Questions about the array below.
1) Read off the entry just right of 112.
2) Read off the entry just right of the smallest entry.
[[130, 133, 117, 116], [135, 116, 139, 136], [137, 112, 109, 125], [124, 135, 155, 140], [126, 121, 154, 147], [126, 142, 117, 114], [126, 139, 135, 126]]
1) 109
2) 125

Questions about the row below.
1) Which number is the first entry from the left?
2) Which number is the last entry?
3) Which number is the entry just left of 134?
4) Which number is the third entry from the left?
[128 107 134 110 152 139 125 117 153 104 115 124 120 113]
1) 128
2) 113
3) 107
4) 134
